Rows are one point carried round by a steady rotation, each followed by how many steps it has turned.
The counts run from 0 to 552.
[133 111  87 179 111 160 102 136 153 128 107 134  80 190  81 132 153 140
 125 106 116 125 100 127 129 158 138 121 122 111 108 113 129 158 117 134
  85  62 128 128 134 138  95]  320
[154 121  98 156 107 144 119 111 147 159  98  97  54 211  89 112 160 119
  94 108 127 154 133 161 128 135 138 126 124 121  93 151 113 149 100 108
 134 107 144 140 136 116 121]  346
[139 100 109 167  98 159  98 110 171 151 107 113  92 195  95  85 135 132
  99 115 103 133 112 175 114 137 138  96  99 141 131 148  95 148  94 125
 119  86 117 151 118 125 117]  515
[164 135  82 154 115 160 116 152 161 109 112 129  61 181  72 139 155 149
 131 110 115 135 121 123 123 150 131 134 144  98 116  80 122 162 107 127
 102  94  98 141 111 100 125]  230
[144 113 138 139 125 146  91 105 169 144 118  91  93 184  81  89 126 119
 104 121 116 134 146 192 124 135 148 138  81 133 131 124 104 151  96 136
 136 113 102 143 102  79 145]  385
[161 124 118 143  93 125  98 144 154 146 111  89  71 189  85 108 133  93
  97 109 135 129 155 168 116 122 138 134 128  97 115 124 117 155  75 119
 109 115 122 145 114 101 151]  476
[134 123 101 173 115 155  89 106 155 131 108  96 115 187  58 110 139 135
 109  93 129 106 121 144 134 164 164 117  99 139 101 108 124 129 112 146
  95  75 111 120 117 113 104]  520
[141 129  99 182 129 174 115 118 150 146 106 122  69 200  76 131 147 144
 129 103 113 160 104 133 139 156 141 142 128 123  91 125 131 156 137 122
 112  89 143 127 137 116 103]  540
[169 132 109 167  98 151 118 128 157 120 112 115 113 190  60 101 148 133
 119 124 109 139 117 142 113 162 123 117  99 110 150 104 119 139  98 119
 129  86  88 141  96  75 118]  222
[145  94  90 159  97 151 116  95 156 147 102 115  91 200  87 112 140 134
 108  94 103 137 123 156 112 163 140  94 106 120 135 122 111 141 104 133
 135  82 125 121 132  98  99]  433
[142 125 134 149 139 132  88 128 137 131 119  84  83 188  50 132 142 114
 117 118 146 117 144 148 149 141 158 170 102 100  97 102 147 155 105 144
  95 102 111 118 113  86 122]  57
[142 125  98 164 101 176  97 153 135 141 103  84  74 197  78 124 136 130
 100 111 129 140 116 158 133 134 147 118 128 126  90 137 115 155  98 127
  91 114 138 131 136 133 125]  96
[140 110 115 160 142 147 122  96 169 146 107 125  85 190  72  96 163 132
 112 143 106 163 101 158 109 143 132 151  82 109 141 133 124 150 106 118
 140  93 123 149 110  89 114]  23
[141  88  86 155 122 175 104 120 153 122 116 125  67 185  87 135 142 160
 126 111 106 129 119 151 128 161 137 112 116 111 116 104 118 165 107 155
 105  75 114 116 149 114  96]  100
[153 143 106 154 130 161 105 142 154 132 107 111  48 198  84 148 148 132
 136 102 121 153 140 135 144 133 148 165 137 109  88  91 121 169 119 122
 112 112 119 135 115 104 137]  148
[143 120 110 173 114 148 108  98 159 151 107 102 105 195  65  89 160 127
  88 127 123 142 107 168 120 151 134 122  95 138 117 159 118 129  99 117
 124  95 127 138 127 109 112]  215
[151  94 120 153 101 141 111 121 153 152 109 131  52 208 112 129 135 106
 134 103 101 158 131 157 124 143 128 135 126  85 128 120 129 178 110 121
 122  90 140 136 131 104 118]  152
[146 107 116 169 103 171  95 117 174 138 120 130  60 193 114 122 120 145
 139  88  94 139 137 160 133 152 136 127 122 140 107 104 100 176 134 135
 119  84 114 137 134 116 121]  291
[146  98  99 146 107 127 117 100 161 143  94 108  96 197  79  96 158 113
  91 114 120 132 119 149 110 145 147 110  90 101 145 133 118 135  84 122
 129  83 121 136 100 100 109]  133
[145 120 136 133 153 145  93 117 149 138 111  78  79 191  65 111 151 123
 107 138 130 138 141 163 140 123 155 164  79 111 111 121 121 152  92 137
 122 117 108 135 105  83 134]  55
[158 136 118 175 104 127 115 100 171 132 116 136 113 183  60 106 146 115
 126  96 114 132 127 138 123 174 136 143 113 114 129  97 146 139 121 115
 130  66 102 136 104  75 122]  552
[140 139 105 165 160 145 110  85 178 145 111 117  90 178  53  98 171 139
 102 131 127 142 108 156 125 145 142 175 100 135 100 132 133 139 112 122
 123 100 126 149 112  94 124]  548
[165 134 125 153  96 132 103 122 173 123 113 113  90 189  83 108 136 116
 132  91 112 126 153 142 127 154 147 134 115 123 129  74 111 155 110 123
 133  82  81 145  87  77 141]  472
[149 118 110 153  99 150 100 135 141 136 112  79 102 173  42 104 130 114
  96 122 130 132 122 175 108 148 141 123  99 103 133 122 131 137  75 133
 103 112 117 132 122  84 135]  526
[133  87 113 138 124 135  93 117 179 159 105 128  51 187 111 107 141 106
  99 120 117 126 128 169 117 123 145 137 116 107 118 138 112 172  87 135
 104  85 134 162 123 136 126]  375
[138 120  87 169 126 163 110 130 147 151 108 112  57 186  69 133 154 131
 101 121 132 149 111 155 127 147 133 147 132 103  88 138 137 156 102 130
  93 105 155 129 154 122 118]  538
[164 120 104 155  81 133 111 128 163 134  98 131  65 200 109 122 147 117
 123  83 108 134 143 130 122 150 139 116 147 113 114 103 110 161 113 112
 123  76 113 143 110 113 125]  40
[161 148  94 169  95 138 109 121 156 139 116 110  70 184  64 133 136 115
 115  77 129 131 146 143 127 160 144 140 153 118  84  94 136 148 118 119
 106  98 129 128 135  98 138]  339
[165 147  98 169  95 147 119 124 158 134 113 120  69 193  74 134 140 124
 126  77 114 143 144 140 132 162 141 130 152 120  96  88 125 152 125 117
 126 100 121 130 125  94 135]  340
[141 118 108 148 118 140 113 103 157 149  89  95 103 202  73  94 160 116
  94 121 120 143 115 152 115 137 155 120  87 115 140 132 115 130  89 116
 133  97 120 145  89 100 116]  134
[137 127 120 158 139 134 102  88 159 161 105  97  90 190  59 102 142 100
 108 106 126 147 125 167 122 144 164 162  98 114 108 129 141 135 107 118
 130 108 143 143 113  89 128]  246
[145 142 138 165 129 158  83 144 163 116 116 105  88 182  68 122 134 126
 144 111 119 129 132 138 148 139 157 169 109 120 110  81 126 163 122 134
  97  92  89 148  88  94 136]  279
[162 130  93 148 117 139 111 148 154 127 114  94  89 168  47 109 157 117
  85 139 138 129 119 159 108 137 130 137 116  96 126 123 128 137  69 126
  98 107 108 147 112  90 143]  225
